rotation ticks, each row followed by its count of ticks:
The counts run from 0 to 731.
[108 122 111 155 143 147  76 133 102 133 113 119  84 144 118 133 164 116
 121 161 193 145 128 138 142 142 116 156 154 167 129 184 126 142 150 189
 101  96 127 107 131 101  91 137  89 147  99 153  95 128 124 116 109 110
 144 104 190 131 129 139 165 141 112 192 152 148 113 136  81 145  85 157
 139 160 140 111 125  91 175 152 109 133 118 145 158 121 119 138]	274
[107 111 149 166 137 136 124  84 164 174 112 111  93 108 124 127 111 117
 160 159 145 111 132 155 118 118 163 122 172 114 164 172 134 143 136 148
 122  92  88 155 188 122  76 129 150 105 108 134 160  99  91  69  98 114
 180 187 146 113 129 139 156 130 128 160 103 100 132 120 147 151 137 137
 129 169 114 114 104 104 191  98 109 145 114 186 129 125 155 150]	284
[110 139 163  92 140 155 115 117 164 125 118 109  83 145  87  80 126 197
 142 149 107 113 186 131 104  99 157 146 148 151 169 122 146  90  82 125
 105 173 126 117  87 147 148 117 143 146  97 128  68 127 120 145 118 162
 124 179 138 116 116 121 137 139 127  81  56 118 151 137 141 118 154 118
 154 103 134 136 101 113 129 134 142 104 135 142  91 123 167 150]	701
[136 102 120 159 164 139 108 103 163 150 136 119  95 131 151  98 117 117
 151 145 160 129 156 144 143 111 149 142 155 129 156 129 120 151 146 144
 108 104 124 121 172 168 108 139 120 155  89 142 153 111  50 102 106 121
 180 181 125 134 131 160 173 123 187 146  69  94  88 126 101 145 103 138
 150 139 126 149 135 121 156 116 102 110 125 172 102 131 137 144]	288
[114 107 134 154 108 136 166 127 174  84  99 104 128 105 151 137  84 158
 141 137 162 128 131 110 141 138 186 146 126  85 153 136 130 112 171 134
 141 106  99 129 167 138  89 126  86  99 122 135 181  68  93 142 151  85
 154 147  80 125 130 142 110 135 167 123 116 146 147 153 136 151 138 168
 126 170 131 173 113 109 151  83  89 151 104 158 106 167 104 116]	33
[108 106  96  86 116  77 167 160  89 171 137 153 111 178  85 166 149  77
 121 103 104 133 125 140 106  88 132 156 143 125 149 158  94 130 112 109
 138 131  75 138 172 113 139 144 170 158 128 127 132  67 142 113 118 116
 115 125 109 153 138 128 107  75 130 140 165 118 148  98 158  85 157 118
 136 128 125 102 123 164 142 166 127 128 128  98 165 100 127 156]	98
[138 125 170  53 149 149 101 148 162 113 107 127 121 163 114  99 110 169
 114 133  92 122 175 102 114 103 123 144 150 167 144 135 128  65 123 121
 113 132 130 121 115 154 100 114 145 158  62 131  93  86 119 163 142 170
 103 167 138 130 147 122 109 112 131  76  75 144 145 137 163 114 178  97
 151 142 143 136 128  77 125 134 128 113 130 130 103 133 140 151]	703
[132 126 143  86 117 117 100 122 132 138  99 104 146 135 199 142 159 138
 142  80 138 139  53 152  95 164  97 127 137 163 117 141 128 146 146 173
 117 107 156 160  89  89 118 122  78 103 181 129 115 125 128 128 149 132
 110  95 148  92  84 102  92 156 114 128 179 168  96 143  87 157 110  93
 107  97 126 139 125 122 137 131 154  98 108 140  96 116 137 107]	408
[110 117  84  93 155 111 139 147 127 180 131 127  99 154 130 138 181 145
 116  92 171 135 156 156 115 100 100 143 131 131 140 118 107 157 114  97
 103 135 131  81 142 141 144 130 148 162 128 189 127 164 110 133  99 135
 136  88 133 171  87 107 141 120 154 170 148  92 126  92 105 110 129 126
  84 112  92 114 154 159 132 195 160 121 127  84 136  67 143 131]	375
[ 99 121 172  64 122 135 102 103 170 136 124 129 135 174 150 162 107 143
 114 134 124 134 149 131 122  84  90 123 186 161  85 131  91  79 154 131
 121 113 126 138  99 120 107 114 112 135 150 105  67  96 125 137 131 156
 115 140 158 112  91  79 107 139 120 115 122 161 128 147 140 101 163 108
 153 101 147 131 171  71  92 152 127 109 142 123 158 134 136 101]	429
[156 113 107 188 128 153 132  99 122 128  96 122  80 101 154 122 147 109
 151 116 153 154 104 172 130 166 115 114 108 127 167 183 139 160 118 145
 130 143 117 124 156 123  83 120  86 111  99 168 135 115  96  86 103 112
 168 151 133 100 165 172 155 171 100 161 114 122 131 122 100 171  89 180
 155 168 133 127 119 127 184 126 109 138 116 144 105 124 155 127]	540
[145 154 127  85 156 172 106 131 120 150  78  98 126 130 146  63 167 186
 115  71 162 142 103 160  91 157 116 142 111 127 158 131 148 149 111 162
  91 123 159 126  82 129 119 127  88 115 148 175 149 146 128 130 129 125
 113 120 149 148  86 106 103 141 137 132 134 144 113 119 108 150  92 144
  56 106 100 148  88 124 123 150 137  98  95 133  98 128 124 142]	139
[135 136 135  95 129 131 154 113 153 107  76  96 104  67 166 144 159 113
 139  93 126 123  90 175  72 149 165 112 115 123 167 122 151 171 111 141
 160 137 110 166  89 102 125 129 116  76 203 127 166 132 164  95 104  86
 143 132 134 111 114 105 108 150 112 141 153 118 100  89 135 136 130 150
  73 137  84 147  94 176 131 124 140 126 148 160  90 107 136 126]	131
[117 117  94 115 128 143 142 148 141 136  82 166 149 138 131 118 159 137
  72  77 159 164 139 123 122 118 134 197  95 150 121 122 102 141 126 118
 123 161 129 106 118 137 132 134 115 139 123 171 115 129 140 193 139 119
 135 120 105 146 116 168 153 123 129 141 169 145 156  94  89  89 124 178
 161 155 123 138 152 191 106 156 128  96 121  68 122 109  88 174]	626
[139 116 106 129 147 135 129 139  95 135 132 126 147 155 125  97  78 162
 105  92 129 146 125  88 134 133 128 141 106  96 126 133 154 130 129 162
 106 101 130 104 139 131 155 162 122 180 108 142 150  77  92 126 159 113
  60 102  91 137 136 124  87  67 166  90 124 142 120 160 123 155 146 152
  87 130 137 155  61  85 142 129  94 146 105 147 117 183 100 162]	320
[132  92 134 130 168 112  92  96 104 118 142 115 125 122  78 177 127 122
  51 185 145 109 164 133 124  86  91 123 132 155 138  96 117  83 152 119
  96 121 150 105 113 169  94 103 131 106 127 110 142 141 158 173  91 171
 143 116 133 160 143  99 123 113  82 136 111 110 143 136 157 151 121 162
  98 116 106 118 150 106 101 100 108 166 155 112 210 142 117 132]	245
[134 142 148  60 118 142 102 113 143 135 144  93  95 150 132 136 155 156
 112  94 113 145 150 163 105 129 101 130 167 156 133 119 106 100 124 144
  99 135 101 141 100 132 116 141 115 116 164  94 117 128 157  99  94 108
 115 129 176 109  56  50  73 139  87 102 135 126 101 152 134 129 135 115
  84 112 114 144 137  93 124 155 139  91 123 155 137 128 148 139]	148
[161 121 133 116  79 104 103 135 131 108 110 115  87 160 137 131 118 127
 155 113 100 133 102 138 109 110 112 122 153 154 114 157 142 119 143 119
 137 153 142 120  73  52 126  99 110 107 119 122  56 147 148 111 130 114
  98 123 136  79 116 110 131 153  80 149 146 181 137 110 117 110 185 117
 153 142 186 138 124 112 165 165 153 109 111 124  92 115 151  76]	178
[152 107 138 136 183 148  71 137 155 149 104 147 129 138 126 118 108 103
 104 164 180 120 125 183 147 108 130 129 161 133 124 155 103 125 182 169
 122  86 140 132 144 121  80 111  94 108 106 169 159 104  81 127 117 157
 192 178 125 160 148 171 180 153 140 158 118 167 140 133 101 158  98 138
 104 145 164 136 147 138 144 100 101 146 120 137 139 108 121 140]	7
[128 123 133 146  80 108 121 120 166 112 187 136 164 159 159 122 137 116
 189 145  73  80 120  74 154 169 149 103 109 153 144 153 132 114 103 105
 119 118 142 127 139 124 118 137 172 147 116 134 133 139 100 151 131 154
 155 115 157 122 129 142  92 117 135 116 138 168 122 120 137 140 184  51
 172 136 154 131 180 132 151 122 180  87 119  97 113  99 180 117]	203
[142 116 113 109  99 129 142 120 166 152 129 103 131 124 214 106 173 150
 138  77  95 115 137 161 116 156 129 146  93 113 168 135 121 163 100  94
 101 127 119 145 145 140  78 113 108  85 143 150 186 146 140 123 129 103
 190 125 134 136 118 114  92 177 141 122 143 109 123 104 117 108 155 129
 106 104  68 115 153 190 117 133 179  94 116 132  89  83 126 137]	387
[ 98 147 135  82 126 150 155 137 159  95  78 105 131 117 176 154 140 169
 128 110 132 116 145 128 124 153 171 111 104 134 122 128 153 123 143 127
 130 113 109 139  79 112 119 134  91 101 176 135 141  97 172 156 149 107
 104  95 161 159 104  70  49 154 132 122 170 150 127 128 133 110 145 145
  75 121  97 156 120 116  66 124 150 123 134 111 153 127 113 131]	399
[ 62 140 120 158 165 156 136 105 129 142 140 125  86 164 126 129 127 145
 160 143 184  96 134 115 164  98 145 108 148 117 126 162 121 165 134 168
 106  94  93 111 158 116 117 163 153 159  97 171 135  88  58  92 105 130
 120  91 167 144 109 116 140 137 168 177 127 106 112 136 114 165 102 150
  96 166 146 124  89  68 146 143  99 158 105 142 140 117 151 143]	554
[ 99 116 132 142 154 117  99 120  87 154 128 159  81 133 133 162 126  73
 153 184 188 149  95 190 154 138 137 100 179 137 127 188 106 146 176 142
 132  87 117 134 135 105 106 155 102 140 130 131 103  71  93  88  96 115
 147 141 150 147 126 137 142 125 126 192 146 174 121 128 105 126 103 140
 148 129 160 115 141  95 140 128 118 137 115 136 187 130 138 125]	277
[153 119 142  68 104 142 113  67 152 134 127 130 113 121 182 104 136 147
 146  74  98 153 120 205  95 139  88 124 126 124 137 123 118 115  99  95
 100 160 152 145 110 139  96 111  81 103 142 122 110 134 115 118 142 143
 151 194 131 102 106 118 100 159 111  80  90 135 122 150 101 123 137  91
 134  79 126 114 157 104 108 126 149  71 114 133  94 140 158 113]	156
[ 98 125  71 117 116 133 201  96 114 158 109 166 150 129 132 168 143  88
 112  74  97 163 115 106 130 114 120 123 103 128 107 150 106 161  78 106
 137 158  81 126 161  95 152 170 148 163 160 129 116  77 123 130 121 142
 107  86 118 127 164 131 134 121 121 123 156  90 119  95  97  99 108 122
 142 173 135  84 126 139 115 166 100 145 142  97 150  96 129 166]	354
[103 100 141 183  88 126 168 101 164 106 136 131  99 105 166 168 110 105
 171 155 173 106 117 169 142 139 182 109 137  89 134 131 121 143 155 108
 152 127 107 152 149 134 120 168  99  75 134 136 145  84  74 109 148 100
 161 163 114 123 107 140 149 142 171 153  97 140 151 134 122 137 152 143
 186 126 140 151 142 139 120  74 121 140 102 133 122 163 133 107]	29
[157  97 122  80 144  81 134 162 140 154 101 116 114 114 149 156 158 131
 121 100 173 139 122 162  87  83 144 164 147 135 156 126 114 141 151 122
 129 128 149 132 120 130 142 103 133 117 152 168 162 167 135 143 111 112
 172 149  80 138  89 129 136 111 157 155 153 100 122  88 121 142 134 141
 106 115  79 165 131 202 158 147 151 115 128 139  89  72 122 133]	645
[145 144 137  97 158 154 126 109 140 113  40  93 135  68 177  96 157 196
 119 108 156 157 116 132  84 167 112 123  91 154 154 111 171 127 120 147
 114 145 174 120  77 136 125 113  80 123 160 161  98 157 152 154 140 144
 133 113 126 101 117 121 114 158 149 103 108 133 111 131 130 162 116 164
 116 103  87 173  97 112 117 125 145 113 134 147  88 143 138 136]	675
[114 136 118 174  98  99 119 113 115 125 159 101  94 131 116 162 106 141
 124 148 183 134 134  99 122 138 110 133 139 113 129 114 156 161 170 160
  97 101 157 101 111 108 148 142 117 128 140 122 125 144 128 112 129  66
  88  61 123  90  78  99 118 103 144 175 154 116 115 154 107 154 140 168
 108 141 129 153  80  82 158 132 105 148 110 154 129 180 115 109]	44
[103 116 126 143 187 141 120 115 145 151 122 132  80 126 100 149 124 123
 144 177 208 119 166 197 138  98 144 112 157 141 148 127 121 142 144 148
 122 109 127 108 131 135 116 118 136 124 115 177  95 129  72 123  84 161
 194 182 133 160 129 148 173 127 146 174  94 118 166 117 124 166 108 163
 126 127 132 143 141 134 128 109 128 157 131 111 172 122 152 154]	10
[133 107 105 116  76  87 115 109  76 100 137 127 156 120 120 153 115  97
 134 142 148 140  78  86 166 172 105 133 117 156 124 112 138  91 142 140
 113 104 153 126 105 142 107 114 125 126 156 130 159 153 151 159 117 137
  95 114 138 146 109 142  81  89 112 151 183 197 128 103 118 168 104  79
 109 152 162 121 159 107 147 102 125  96 121 105 172 144 100 105]	225
[115 141 137  69 169 160 101 115 117 145 117 119 100 132 147 116 145 152
 129 110 161 141 135 209 121 137 115 113 143 129 131  95 124 129 143 149
 106 134 146 115  59 142 141 128 109 141 182 134 116 121 128 110 105 133
  96 129 173 162  60  82  89 132 142 132 132 144  94 121 104 119 102 113
  67  66 120 134 126  95  77 172 139  99 125 106 155 136 123 122]	143
[ 64 124 142 156 118 148 165 111 154 115 161 121  93 139 124 165 139 151
 143 154 183 100 156 117 150 125 163  88 148  95 146 131 132 143 146 119
 128 106  81 104 173 177 135 187 139 129 105 137 115  67  83 128 171  90
 100 103 163 139 106  92 122 115 187 148  95  99 123 146 145 117 154 155
 159 128 123 159 132  75 103 110 115 129 108 137 159 166 147 128]	298
[138 103  78  83 147 123 194 139 118 143 100 144  93 127 103 128 124 118
 142  87 127 142 153 177 119  78 174 191 125 119 162 125 122 137  95 107
 131 179  87 121 115 115 164 113 156 137 147 141 154 130 131 115  93  98
 141 160  83 153 129 170 140 127 122 146 147  99 145  87 121 101 131 149
  91 168 120 138  97 204 146 153 124 136 133 106 111  70  99 163]	366
[142 110 145 149 103 127 122 112 163  73 128 172 172 101 139 131 100  88
 143 158 138  95 114 102 135 129 167 124 118 142 123  95 149 116 137 111
 167 126 135 118  96 141 149 139 159 125 131 142 142 168 110 182 124 164
 132 152 110 138 138 147 137  91 169 124 129 167 116  85 135 153 154 105
 154 161 154 195 171 164 115 103 143 101 161 113 105 142 126 113]	211
[112 136 162 104 140 116 102  76 120 154  90  81  99 147 142 124 141 149
 152 140 105 138 115 133 110 138 118 120 146 174 124 145 134 134 104 168
 106 125 153 140  88 101 140 142 106 153 157 100  70 130 128  93 125 170
 102 112 165  69  97 105 127 162 114 114 127 136 101 137 106 144 130  79
 115 107 130  96  82  67 172 164 137  98 126 179 102 110 165 120]	688
[179 111 113 146 126 154  94 120 141 155 152 151 176 157 128 103 105 122
  77  75  85 125 124 136  89 141 105 153 123 107 125 132 104 159  74 131
  98 150 127 119 161 150 139 161 125 123  90 123 148  94  75 150 172 149
 116 157 104 119 155 170 148 104 135  51 120 135 149 146 122 113 150 133
 149  84 144 123 116 159 130 118 108 109 120 100  81 141 130 179]	338
[125 115 116 137 137 167 114  89 144 163 112 180 194 110 121 101  95 125
  39  92 114 119 128 140  81 113 104 113 110  99 105 111 109 158  93 101
 106 132 140 123 127 111 127 155 167 108 110 147 117 118 103 158 161 157
  90 152 118 129 154 154 168 105 132  91 131 163 137 113 137  88 143 161
 133  95 143 126 110 140  64 122 109 156 138  88 118 166 110 164]	342
[123 113 112 116 157 172 159 133 121 127 135 192 168 142  90 154 100  98
  59  89 113 135 155 136 120  89 120 132 128 127 116 108 106 148 109 115
 118 153  89 100 132 148 176 167 158 153 148 113 105  83 117 172 147 137
  92 123 116 140 137 130 131  91 132  85 139 119 141 109 137  84 159 174
 160 120 155 155 132 153  69 127 108 129 146  57 154 158 108 182]	346
[ 92 126 122  94 149 134 180 151 144 125 100 127 126 109 170 140 194 147
  89  80 131 127 125  83 119 131 128 109  76 141 154 153 148 154 111  98
 119 122 117 119 168 147  98 160 130 141 133 175 153 111 134 146 139 104
 135  59 162 156 129  78  78 127 134 143 143  82 115  95 140 105 142 148
 108 149  66 130 126 143 102 163 171 128 136 125 152  90 136 155]	119
[118 122 147 136  62 103 116 106 141  90 128 105  88 129 106 146 133 119
 124 125  85 109 138  96  97 109 111 120 153 159 149 135 159 107 117  86
 136 168 124 119 114  90  96 122 147 112  94 112  57 158 157 136 120 127
 103 107 153  87 133 109 146 133  82 145 110 143 128  92 143 107 206 127
 210 149 151 112 138 106 162 155 155 110 146 134  99 126 159  75]	714
[166  98 115 127 120  97 114 107 100 105 155  81 143 115  87 122 114 132
 130 146 103 102  86 117 121 148 146 157 117 130 167 122 126  88 120 145
 111 131 139 163 111 157 108 121 128  66 133 118 207 112 162 140 144 164
 149 153 106 147 131 152 124 114  93 112 140 157 202 113 157 165 124  70
  82 102 135  84 116 133 169  90 137 110  97 134 131 125 127 117]	234
[131 115  94 123 163 135 125 121  62  83 136 100 105 110  76 131 130 123
 122 166 124 132 132 138 168 169 162 183 110 145 153  97 151  69 117 154
 132 156 121 117  98 189 143 143 110 147 146 123 162 122 175 151 124 141
  96 134 127 165 128 135  87  87 110 124 135 144 157 114 124 154  92 102
  83 145 137 112 102 120 152 117 100 121 137 111 168 141  93 143]	500
